Families of rows that turns and mirrors carry onto each other, the same ones carrying the whole set onto itself: the rest of each named row's family, in list order:
4 families of 8 rows:
giki: [-1  1  1  2 -1 -3  1  4  0  3 -2 -6  2  5 -1 13  8 -6 -2 12  3]
Sut: [  6   6   7   6   0   0  -1  -4 -15  -2   2   6 -13   5  -4  11   5   0
  -2   6  -3]
Ripan: [  6   1  -5   0 -12  -2   0   0  -6  11   3  -2  -5   6  -4  13  -4   0
  -1  -5  -7]
Nafon: [  3  15   8   0   6  -2  -3  -2   8  -7  -2  -1 -12   2  -5   7   7  -6
 -11   4  -1]
ripo: [  0   9   6   8  -1  -1  -5  -4 -12  -2   2   5  -7  11  -2   4  -1  -5
   1   0  -2]
bof: [  5   7   1  -4  -2  -4   1  -3  -1   4   0   5   2   6  -6   4   1  13
 -10   6  -2]
Guse: [ 6 -3 -9  1 -4 -5  4 -4 -6  6  6  4  3  5 -2 13 -5  0  3 -5 -3]
Zad: [  9  11  -2  -2   3  -4   0  -9   1  -4   6   9 -11   1  -6   7  -6   0
  -7 -13  -7]
mukas: [  6   2   0   2   0   0  -4  -6   1   0   6  -2  -9   0   1  22  -3 -11
   1  -8   2]
sino: [ 10   9   1   1  -1  -3  -3  -3  -2  -4   5  -2 -11   0   3  15  -9 -14
   0  -4  -3]
Bigar: [  9   7  -2  -2   3   2  -2 -15   1   0  11   5  -7   4 -10   9  -6   4
  -7  -7  -3]
Sagob: [ 8  1 -2 -8  0 -5  2 -2 13  7 -2  2  1  1 -2 18 -5 -5 -6 -2 -5]
nok: [10 12  7 -4 10 -5 -1 -6 10 -7 -1  0 -8 -4 -4  5  5 -3 -4  4 -6]
zis: [ 9  8  8 -2 13 -4 -2 -3  7 -7  1  5 -9 -1 -4  6  2 -2 -7  8  3]
lomu: [  4  10   5   0   5   0  -2  -8 -16  -8   3   4  -8   1  -6   7   3  -3
   1  -1  -4]
fafek: [ 3 10 -1 -2  1 -7  5  0  0 -1 -3  6  0  7 -8 -2  6  6 -9  7 -6]
Roz: [  5   9   5  -3   9  -4  -2  -8   8  -6  -4   3  -6  -2   3   6   1 -11
  -7   6   1]
mizi: [  3   3  -7   3  -8  -2   3   3  -7   4   7   1  -3   8 -10  14   1   5
  -2  -7  -5]
fumak: [ 9  0  1 -3  1 -7 -2  7 -1  0 -8 -5 -4  9  2 12  7 -3 -1  8 -1]
dov: [  4  10   4   8   1  -1  -3  -2 -12  -5   5   0 -13   5  -6   2   5   1
  -2   3   1]
rigu: [  6  10   3   2   0   2   0 -10   1   4  12   8 -10  -4 -10   7  -8   1
  -7  -5  -3]
mupu: [ 2 -1 -6  3 -8 -1  1  2 -9  8  4  3 -4  9 -3 14 -5 -1 -4 -3  2]
Keves: [  2   1   0  -2   2  -3   3  -2   4   6  -2   5  -1   6 -10   4   9  10
  -8   5  -1]
Sofi: [  1   7   0   0   4  -9  -5  -1  -1   1   3  -2 -10  -2   3  18  -4 -15
  -1  -2  -7]
mib: [ 9  3 -4 -8  1 -5 -1  1 16  6  2 -3 -2  0 -3  8 -7 -2 -6 -3 -1]
Gabuz: [  7   5  -1   1  -3   3   6  -5   3  -3   0   5   1   8 -10   2   6   8
  -7   1   2]
semu: [ 10   3   2   2   3  -1  -2   0   2   0   4  -3 -17   0  -1  15  -3 -15
   3  -3  -2]
sok: [ 4  2 -6  0 -4 -7  2  2 17  6  0  0 -1  5 -1 13 -1 -3 -9 -1  0]
lorab: [  5   8   2  -3   3  -4   0 -12   5   5  11   7  -4  -1 -11   8   0  -2
 -12  -8  -5]
rivo: [ 3  4  3  2 -2 -7  2 10  0  2 -7 -2 -5  1  3 10  6 -8 -1  9 -1]
sebo: [  8   3  -7  -8   2  -6   6  -1  13   1   2  -2  -2  -4  -5  16   3  -1
 -10  -1  -3]
kelol: [ 4  4 -3  4 -2 -2  1  6 -3 -6 -8 -5 -5  7  4 12  2 -4  3  7  1]

Which other rows belong to the same family as dov? sino, Bigar, Sagob, nok, mupu, Keves, rivo
Which other rows belong to the same family as sebo? giki, Nafon, ripo, Guse, Zad, Sofi, Gabuz
Which other rows belong to the same family as Sut? Ripan, bof, zis, fumak, rigu, mib, semu
Which other rows belong to the same family as fafek? mukas, lomu, Roz, mizi, sok, lorab, kelol

Families of rows that turns and mirrors carry onto each other, the same ones carrying the whole set onto itself: the rest of each named row's family, in list order:
9 families of 3 rows:
Tuv: [  0   0  -7   7 -11  -4 -10  -2   4  -5  -9   1  -7  -5  -1]
misim: [ 3 -6 14 -3 -7 -2 -4  1 -5  3  2  1  1  5 -3]
Daset: [-2 -8 11  2 -7  4 -1  4  0  5 -1 -4 -9 -1 -2]
nupi: [ 1  3 -3 12 -2 -1  1  5 -6 -1  4 -5  7  8 -8]
modig: [ 8  7  2 17 -6  0  1  0 -2 -2  0  0  4  4 -4]
rafe: [-4 -4 11 -3 -5  2 -8 -2 -6  5  3 -4 -3 -4 -5]
Fip: [  4   2  -1   0  -8  -7   3   6   9  -2   2  -3  -7 -12  -5]
Nunep: [ -1   0  -6   0 -12  -9  -1   1   7  -3  -4  -4  -9   1   2]
ronag: [-3 -5  8  3 -4  1 -2  8  4  9  7  0 -2  6 -1]
zifa: [  6  -6   0  -4 -10 -10 -10   2  -2  -7   0   5  -3  -2   2]
Tep: [ 11   9  -1   4 -12  -3  -5   0   3  -9  -4  -7  -2   0  -1]
pato: [ -1   2   6  -1  -2   0 -11  -4   3   5  -3  -3  -9  -6  -4]
gep: [  7   8   2   7  -6  -2  -1  -1 -10  -5   7   1   8  -2  -4]
fadip: [-10  -2   5   1  -4   3  -3   5  -4   9   5  -1  -5   0  -6]
Maba: [ 5  5  2  2 -8 -7 -2 -3 -8 -1  0 10  8  1 -4]
sofud: [ -3  -1   5   2  -9   1   2   4   4   4   8  -3  -4  -7 -15]
takol: [  5   6   3   8  -4   4 -10   1  -8  -2  11  -1   1  -2 -11]
fup: [ 2  7  1 12 -7  2  3  0 -9  1  3  6  4 -2 -8]
nev: [-7 -8 -1  3  1 -1 -8  6 -2  4  0 -6 -6  1 -5]
vuta: [  6  -1  -8   5 -13  -6  -4   3   1 -11  -2   1  -7  -6   2]
nimeg: [  1   7  -5  10 -11  -4   1   1   1   1   5   7   7   6  -6]
botos: [  0   2 -11   5  -6 -10  -3   1   2  -5  -9  -5  -2   1  -1]
bese: [  3   9  -2   4 -12  -1   5   8   1  -3   4  -2   4  -9 -11]
sak: [ 4  9 -6 10 -7 -3  4  6 -6 -4  9  1  4  3 -4]
Kan: [ -1  -2  -8  -1 -12  -7  -8   8   7  -3   0   2  -3  -1   3]
vukid: [ -1  -6   7   7  -3   7 -11   9  -4   3   2  -3  -4  -1  -3]
luse: [  6   0  -1  -1 -11 -10  -6  -5   2  -9  -2  -4  -6  -5   3]

Which other rows belong to the same family as Fip? sofud, bese
Which other rows belong to the same family as Maba? misim, zifa
Which other rows belong to the same family as fadip? Nunep, sak
Which other rows belong to the same family as rafe? gep, luse
Which other rows belong to the same family as pato? Tep, takol
Which other rows belong to the same family as ronag? nimeg, Kan

